(in the rows, 128 means zero)
Rotation paths and how fast each direction turns (degrees a step):
Each turn is a multiple of 5 degrees from 10 to 175, or 0.
Each row of a path follows its step; steps can be skipped.
path 1
step 0: [132 133 133 122 128 128 123 128 125 125 123 125 143 121 123 131 134 124
 129 121 121 137 118 139 135 134 129 125 130 128 126 122 126]
step 1: [118 128 128 131 120 130 123 125 131 141 122 121 123 123 123 130 124 126
 132 132 122 128 114 122 124 124 128 121 127 136 129 122 127]
step 2: [130 125 133 126 129 130 132 131 124 123 133 135 130 114 125 126 136 123
 128 128 125 136 134 122 117 123 134 122 129 134 129 113 132]
step 3: [131 126 124 131 134 127 120 122 124 129 130 126 125 123 139 117 130 129
 135 135 119 140 118 133 125 127 129 133 131 138 123 132 131]
step 4: [130 132 132 127 128 127 127 129 129 125 123 116 143 122 124 137 119 119
 128 128 121 136 131 130 128 135 132 129 134 133 126 124 135]
step 5: [125 128 129 128 127 126 127 126 123 132 124 125 123 121 118 130 128 124
 133 125 126 133 111 133 126 122 139 126 117 133 136 128 119]
step 6: [125 127 135 132 118 134 126 125 127 127 126 135 136 116 131 125 133 124
 124 134 129 133 127 131 124 123 126 116 130 133 118 116 129]
step 8: [132 135 135 131 136 129 131 133 121 130 118 124 137 117 128 122 126 122
 136 123 123 134 130 131 131 129 126 131 138 138 132 124 130]
step 9: [121 129 125 129 131 119 124 121 133 126 126 116 124 122 120 127 126 120
 124 133 121 130 118 139 120 128 131 127 121 135 128 125 129]
step 10: [132 122 140 128 122 140 123 128 126 120 122 132 128 123 127 135 124 120
 131 126 128 139 125 127 124 119 136 123 126 130 122 121 127]
Directions:
[130 125 127 123 127 129 129 128 129 130 130 130 130 126 132 126 128 127
 126 130 127 129 130 126 129 125 127 131 128 130 128 130 127]
85
[128 124 129 131 128 130 130 124 129 129 128 132 126 129 126 128 129 128
 127 130 131 131 129 128 124 128 128 129 126 127 127 125 129]
90
[127 127 126 128 126 128 128 131 129 132 129 129 130 128 129 129 131 128
 132 130 129 128 127 129 130 128 125 126 128 125 130 123 126]
65
[128 128 128 131 127 126 129 129 128 124 130 129 128 127 127 123 132 125
 128 130 127 125 129 131 127 128 128 126 125 128 129 130 127]
110
path 2
step 0: [128 127 133 123 124 127 118 130 135 127 138 122 132 144 121 125 126 127
 133 127 134 124 130 121 131 132 138 126 126 124 124 126 124]
step 1: [125 121 133 120 124 129 119 131 123 122 129 122 126 130 125 130 126 125
 134 125 137 132 139 137 133 124 124 130 120 123 122 119 128]
step 2: [139 130 135 128 128 121 129 137 134 134 122 119 123 131 130 129 125 126
 134 123 131 132 135 128 122 130 125 121 119 128 120 125 138]
step 3: [141 123 125 128 129 123 125 125 134 131 132 126 126 136 128 127 133 137
 135 119 129 128 129 127 131 136 136 134 126 127 119 118 128]
step 4: [126 122 125 132 126 119 129 132 128 127 123 122 128 131 120 130 128 129
 139 122 128 128 129 141 135 121 130 128 129 129 131 111 127]
step 6: [132 127 127 122 124 132 119 130 131 116 129 127 130 140 127 130 127 134
 137 123 136 126 135 123 138 132 134 136 122 128 129 127 128]
step 7: [122 120 135 129 127 130 127 144 124 125 123 123 129 131 119 128 124 131
 134 125 131 128 134 136 130 129 131 125 119 131 121 123 136]
step 8: [140 122 141 125 131 120 125 132 131 128 125 121 129 134 125 122 137 127
 134 131 129 126 132 124 120 134 126 123 122 126 120 123 125]
step 9: [134 124 128 130 130 121 128 130 129 125 135 121 128 132 130 127 128 130
 131 117 141 129 133 123 135 129 126 135 129 130 125 112 122]
step 10: [129 124 135 135 122 119 131 131 123 135 121 125 126 140 122 136 124 128
 130 119 127 127 129 133 136 120 126 128 127 126 123 120 131]
Directions:
[127 127 125 128 127 128 128 126 128 127 126 130 129 131 126 128 129 130
 131 127 128 129 125 127 130 127 128 125 130 129 134 130 130]
55
[127 127 128 131 125 127 129 127 128 127 129 125 131 129 129 128 126 131
 134 128 129 128 127 129 127 130 124 128 127 125 126 128 127]
0
[126 129 125 124 131 126 126 127 127 126 131 131 131 127 128 127 130 130
 128 126 130 129 127 129 130 129 127 131 125 127 129 127 127]
130
path 3
step 0: [131 126 125 126 136 129 126 126 131 123 139 123 126 126 130 128 133 130
 122 127 129 125 116 135 133 133 119 119 127 132 131 123 138]
step 1: [122 128 132 126 128 137 135 132 124 121 128 134 128 126 129 131 130 124
 132 126 135 120 124 132 128 139 122 131 129 131 131 129 143]
step 2: [125 134 131 129 132 133 132 118 135 132 126 130 129 135 123 124 127 127
 125 129 139 121 135 129 118 132 126 131 125 131 137 129 136]
step 3: [122 132 129 122 137 130 133 125 131 137 127 132 131 130 131 127 117 137
 121 135 136 132 124 124 125 126 133 127 133 131 121 130 137]
step 4: [119 128 117 131 125 137 124 126 130 125 122 131 133 124 125 126 124 141
 125 129 134 133 129 133 130 127 129 122 138 122 125 132 130]
step 5: [138 124 124 128 130 133 126 124 122 130 123 134 134 127 124 122 128 141
 132 128 126 135 131 132 132 133 123 117 124 133 129 122 132]
step 6: [127 128 131 136 134 129 130 136 131 119 124 135 127 134 128 117 127 137
 134 122 127 123 124 123 133 135 125 126 126 129 125 116 131]
step 7: [121 133 127 134 138 126 127 126 127 120 132 123 125 127 122 123 129 131
 118 130 128 118 134 130 130 136 123 130 121 128 121 121 131]
step 9: [119 132 134 123 127 137 129 124 130 122 134 139 131 127 125 130 128 133
 133 128 137 128 134 133 130 134 137 133 124 129 131 135 127]
step 10: [127 128 132 124 138 127 136 120 135 136 126 128 129 132 124 130 127 139
 131 129 137 126 137 130 137 126 131 120 129 130 133 132 124]
Directions:
[129 126 131 127 127 128 128 131 131 131 132 129 128 129 130 127 128 131
 127 129 127 131 123 128 126 130 129 129 127 131 128 126 128]
135
path 4
step 0: [114 134 130 131 129 123 128 128 128 137 121 128 114 132 123 130 124 119
 137 126 135 120 123 131 131 125 118 126 121 133 126 129 130]
step 2: [118 126 133 119 122 131 130 132 124 139 123 117 124 123 143 126 124 128
 125 119 138 126 128 123 127 126 120 124 131 128 121 131 131]
step 3: [129 127 125 135 125 140 109 129 128 131 135 125 131 135 128 128 126 132
 132 120 123 125 126 133 121 120 126 120 123 130 129 130 140]
step 4: [129 124 124 125 127 122 127 126 142 130 128 120 133 112 139 130 136 122
 134 119 124 128 125 132 126 134 120 124 134 123 128 125 132]
step 5: [124 120 126 123 126 136 120 124 120 132 123 125 122 130 123 120 130 122
 137 121 117 133 135 126 127 126 141 124 128 122 127 121 133]
step 6: [129 126 113 134 131 131 127 128 142 133 130 135 127 121 127 115 132 127
 135 132 126 128 129 120 131 138 124 123 132 133 123 136 131]
step 7: [130 114 129 117 131 122 128 127 122 119 124 129 126 128 119 123 134 130
 125 131 118 121 127 123 123 129 123 122 126 116 117 128 129]
step 8: [124 132 120 131 130 123 126 132 125 135 131 122 135 126 118 123 132 138
 135 131 135 133 139 132 132 131 133 118 131 128 118 134 117]
step 9: [125 121 131 125 137 130 134 130 129 121 138 136 125 123 118 131 128 118
 124 130 127 125 129 136 134 121 120 114 124 125 129 136 127]
step 10: [129 130 137 125 135 129 139 128 126 139 127 127 147 136 124 129 142 131
 127 123 121 131 132 126 134 126 126 127 129 132 126 126 121]
Directions:
[130 129 126 127 130 129 130 125 130 131 128 130 129 127 125 129 128 124
 130 124 126 128 127 128 128 128 130 130 129 129 131 124 129]
60
[126 128 132 126 129 127 127 129 127 132 126 126 129 126 128 129 125 129
 129 127 127 129 131 125 126 128 132 130 126 127 126 127 125]
130
path 5
step 0: [125 135 137 127 124 124 127 128 121 136 136 126 128 132 130 119 129 136
 134 129 127 134 132 117 134 127 131 127 128 128 126 119 123]
step 1: [124 130 126 125 132 129 126 133 130 124 135 138 136 130 128 129 127 131
 126 139 129 138 124 119 128 131 129 130 125 141 127 125 128]
step 2: [123 129 131 124 131 130 125 125 137 118 133 130 122 127 128 135 136 125
 138 130 136 128 127 127 130 129 137 131 131 135 128 136 123]
step 4: [134 127 127 125 138 129 128 131 134 129 111 126 125 130 125 122 123 132
 134 127 133 130 133 134 126 123 121 130 132 123 131 131 126]
step 5: [134 129 135 121 121 124 124 124 120 130 127 131 126 128 138 123 123 133
 126 131 134 131 134 132 122 127 119 126 131 118 125 128 126]
step 6: [124 131 119 123 131 123 132 125 127 133 129 129 133 130 141 131 131 139
 122 124 127 136 131 123 119 131 127 133 125 125 123 127 135]
step 7: [128 134 133 125 136 120 129 130 129 129 140 122 121 130 132 127 135 125
 127 129 125 132 128 124 130 130 136 133 120 122 121 123 123]
step 8: [123 116 124 126 132 128 129 134 132 128 133 132 133 130 136 122 127 117
 130 133 127 128 120 122 132 125 131 129 127 134 122 122 124]
step 9: [125 124 129 128 133 128 126 123 124 130 118 130 125 129 124 127 133 122
 137 131 130 132 125 127 127 121 138 129 136 139 128 130 119]
step 10: [126 116 134 123 121 129 117 131 122 122 120 130 122 129 125 130 127 130
 125 132 127 132 134 128 129 127 130 132 133 130 138 123 130]
Directions:
[128 129 130 129 126 131 128 128 129 125 128 131 128 127 124 129 126 127
 132 126 130 128 132 125 129 129 126 130 128 132 130 127 129]
40
[132 127 129 128 128 130 127 126 127 130 125 130 127 126 130 127 127 131
 129 126 127 129 129 126 127 132 128 125 126 123 129 128 130]
55
[128 129 126 127 124 128 124 129 128 128 123 128 127 131 125 127 128 126
 130 126 129 128 126 131 126 129 127 129 130 126 127 125 128]
60
path 6
step 0: [129 132 124 134 127 121 124 128 138 123 127 127 122 133 128 125 117 140
 138 132 137 128 128 124 130 132 134 134 123 140 128 127 127]
step 1: [130 122 123 134 126 124 121 127 129 125 129 129 118 126 128 138 119 133
 122 131 131 124 126 126 142 133 131 126 123 125 132 121 116]
step 2: [137 126 130 135 129 125 126 127 123 123 119 126 133 129 132 126 124 129
 120 127 126 139 126 121 138 134 126 137 132 130 134 118 121]
step 3: [135 132 125 132 127 124 129 125 128 126 126 130 123 130 126 124 116 134
 130 130 129 140 130 111 128 128 137 127 132 132 138 130 135]
step 4: [123 126 130 146 128 127 124 127 133 120 125 122 119 130 124 130 121 131
 124 135 128 122 126 120 134 135 136 127 128 125 128 131 134]
step 6: [136 125 129 134 123 113 129 119 126 127 127 130 123 121 135 126 124 129
 128 137 132 138 135 117 128 131 119 128 131 128 130 129 127]
step 7: [133 128 123 142 121 121 120 126 123 120 124 125 126 126 132 132 117 127
 124 130 123 124 132 125 124 126 130 123 132 135 129 125 139]
step 8: [126 126 125 132 124 125 120 129 137 116 128 121 124 127 134 126 122 134
 131 133 136 129 122 133 128 136 133 137 137 137 128 126 132]
step 9: [131 124 126 129 123 115 117 123 137 132 129 130 128 123 132 135 125 136
 129 137 138 128 127 123 136 132 126 125 125 133 134 124 121]
step 10: [131 123 129 135 126 116 125 133 119 123 115 131 124 124 134 134 127 126
 121 129 126 128 131 122 134 128 129 132 128 136 134 118 123]
Directions:
[125 130 127 128 127 127 131 131 131 130 126 130 128 127 129 127 126 126
 125 131 130 126 129 129 130 127 127 130 125 129 128 130 126]
80
[132 126 126 128 127 128 125 129 128 129 129 127 128 126 131 128 126 130
 130 128 129 124 130 131 126 127 124 130 129 130 125 129 129]
40
[125 129 129 128 127 130 128 130 129 129 132 126 126 128 126 130 125 128
 128 127 128 128 124 127 128 132 127 127 129 131 124 127 127]
95
[131 131 126 127 126 129 130 128 129 127 131 130 126 126 127 130 130 129
 132 131 131 130 128 126 127 127 129 128 129 126 128 130 125]
130
path 7
step 0: [122 131 137 128 120 127 134 131 130 129 133 127 128 139 136 121 132 126
 126 132 126 127 130 119 134 134 128 132 137 125 126 126 134]
step 1: [120 124 125 123 132 126 126 126 136 118 128 130 119 135 126 127 137 126
 126 128 133 122 129 123 129 131 122 129 134 124 135 135 133]
step 2: [125 135 119 128 129 128 127 126 125 127 129 132 119 130 128 128 133 131
 122 135 125 136 122 123 128 140 121 138 130 124 124 129 129]
step 4: [125 133 136 125 123 125 127 130 126 122 128 124 123 134 126 127 132 121
 123 132 128 124 131 121 129 133 132 134 128 126 123 114 135]
step 5: [120 131 126 128 128 132 127 127 135 122 123 134 114 133 125 124 134 127
 127 124 136 124 130 131 134 136 131 121 126 122 131 124 132]
step 6: [126 136 122 128 134 135 130 129 128 131 123 123 118 128 125 122 126 121
 126 131 131 134 127 120 134 137 120 132 124 132 123 128 131]
step 7: [119 126 127 127 131 130 132 137 123 134 133 126 120 138 133 127 120 125
 130 126 132 127 120 124 125 133 128 125 127 122 125 128 135]
step 8: [120 124 137 120 134 127 120 129 132 127 122 127 125 131 131 128 127 120
 126 133 129 122 123 122 132 131 131 138 130 125 126 124 134]
step 9: [129 128 131 129 134 126 124 133 134 124 123 142 116 136 128 132 131 131
 128 130 130 134 124 132 133 133 128 129 125 125 128 127 136]
step 10: [129 127 128 128 136 131 124 128 126 130 124 120 114 129 130 128 133 128
 134 134 130 137 125 120 129 131 121 129 119 128 130 122 126]
Directions:
[130 129 128 125 129 126 131 130 129 129 125 126 126 128 131 129 130 127
 127 129 131 129 125 130 128 129 128 126 133 128 128 126 129]
0
